In the rows, zero is written as 128.
A single turn carries every row of the set below to another of its rows. Some are shown first; where does it send the rows asked next?
Mel: [105 151  92 133 150 170 110 126 177 125 138 165 123 117 105 132 119 133
 144]
zin: [124 131 114 112 128 100 139 160 143 150 120 181 143 125  85 135 121 154
 153]
lanev: [109 136  94 127 119 158 136 150 188 125 139 145 132 128 102 134 103 124
 123]
dopi: [128  82 164 128 120 126 129 120 110 109  95 121 117 141 133 129 150 117
 158]
zosiz: [138 146 124 111 138 107 123 143 149 154 124 190 139 141  87 133 132 141
 164]
lut: [117  76 172 117 123 131 135 131 113 103  96 125 123 131 134 120 127 117
 153]
zadil: [111 138  95 126 144 170 121 146 186 129 143 154 131 122  98 136 117 128
 130]
Vil: [128  86 174 119 143 144 120 130 113 103 103 133 116 138 132 123 147 107
 156]
tibav: [134 183 107 128 116 122 111 122 152 102 140 158 133 144 153 129 119 119
 129]
magu: [122  85 173 127 128 137 121 125 104 111  95 133 111 136 131 121 145 111
 155]
nago: [123 171  90 138 115 123 132 152 145  89 140 148 126 134 146 136 123 120
 113]
nul: [119  86 169 130 126 136 125 126 102 107  93 131 110 135 132 123 146 111
 155]
Ribi: [127 132  92 133 166 140 124 150 147 152 143 143 160 118 109 152 111 148
 128]
mog: [126  79 162 130 124 130 130 128 109 105  97 120 115 139 130 133 153 114
 156]
Gulo: [120  80 163 126 131 129 120 116 107 111  93 126 118 130 130 128 149 126
 166]
depa: [126 156  77 154 118 123 152 141 141 136 127 125 142 140 129 147 102 126
 120]
kuz: [119  77 173 124 127 134 124 129 105 112  94 131 117 132 128 123 140 119
 155]
gude: [127 177  83 156 122 125 134 105 141 139 123 137 137 145 139 139 106 122
 139]
Nelef: [133 172 118 114 132 122  94 112 160 115 144 170 146 128 148 125 111 138
 141]
rela: [116  77 169 128 125 134 128 131 101 109  93 128 115 129 129 122 140 119
 153]
nepe: [109  83 164 126 122 130 135 124 105  98  90 125 112 127 139 119 129 120
 157]
beni: [120  76 160 129 136 132 122 123 104 109  97 125 117 129 128 131 154 125
 159]
nek: [ 96 160  87 139 110 151 129 110 176 120 121 151 118 123 121 124  96 131
 142]
bim: [125 134  82 143 139 132 149 162 144 141 136 127 153 127 115 153 105 137
 113]
pigu: [ 95 160 106 161 141 128 108 121 164 139 145 157 155 153 138 119 140 100
 136]
Batus: [104 146  89 134 102 150 140 131 184 121 129 142 126 128 114 130  93 126
 129]
Guso: [128  77 176 114 133 136 130 135 117 106 102 129 124 136 130 122 135 110
 154]
rul: [110  90 160 132 133 137 130 120  99  93  89 132 106 129 138 119 139 114
 159]
tuni: [122  82 175 125 128 136 121 126 106 112  96 132 116 135 130 122 141 115
 155]
Bifo: [120 149 115 106 148 125  94 132 153 118 147 170 157 105 134 129 107 160
 137]
zumat: [ 84 126 112 140 144 118 111 137 169 149 147 152 179 128 126 121 115 131
 132]
Sas: [115  82 166 130 125 136 128 129  99 107  91 130 111 131 130 122 143 115
 154]
zugut: [111 149  85 131 129 126 133 174 139  92 141 148 135 113 134 140 120 140
 110]
Gosim: [129 151  97 134 172 141 106 116 145 154 139 155 157 123 121 144 113 146
 147]
muge: [ 97 143 117 144 148 123 102 123 172 151 150 158 171 143 131 118 127 114
 137]
sus: [ 70 124  93 152 137 114 126 148 156 138 139 144 169 119 126 122 116 134
 122]
zete: [ 97 162  87 138 136 162 115 108 173 124 127 162 116 117 117 125 108 134
 149]
biger: [ 81 156  90 173 135 124 123 132 151 127 137 150 146 146 139 122 140 104
 128]
kugan: [ 69 140  83 168 131 120 134 146 147 127 134 143 153 128 134 123 127 121
 123]
rovag: [109 135  97 114 147 127 115 163 144 105 146 158 149  97 129 137 111 160
 120]
pava: [125  82 165 127 124 126 124 113 109 111  94 125 118 136 133 127 146 121
 164]
Mezis: [126 171 100 141 122 107 140 136 129 129 107 183 109 148 105 132 145 126
 162]
sadud: [113 156  89 141 113  99 157 155 124 128 103 174 114 134 101 134 133 139
 149]
Fuvi: [137 167 115 125 135 109 125 134 141 143 119 192 124 151  99 132 145 126
 165]
Potug: [129 173  95 148 150 135 111  95 143 150 128 153 144 136 135 141 110 133
 151]
toz: [123  76 161 131 133 132 128 130 105 106  97 122 116 133 126 133 156 120
 155]
kal: [110 138  97 126 115  95 156 167 132 136 109 172 130 123  91 136 120 152
 147]
Goped: [119  93 166 127 142 143 123 122 105  97  96 135 107 132 137 121 148 109
 159]

zosiz goes to zin
nago goes to tibav
beni goes to toz
Now find these:
lanev goes to Batus
nepe goes to rul
nul goes to magu
muge goes to zumat
Ribi goes to bim

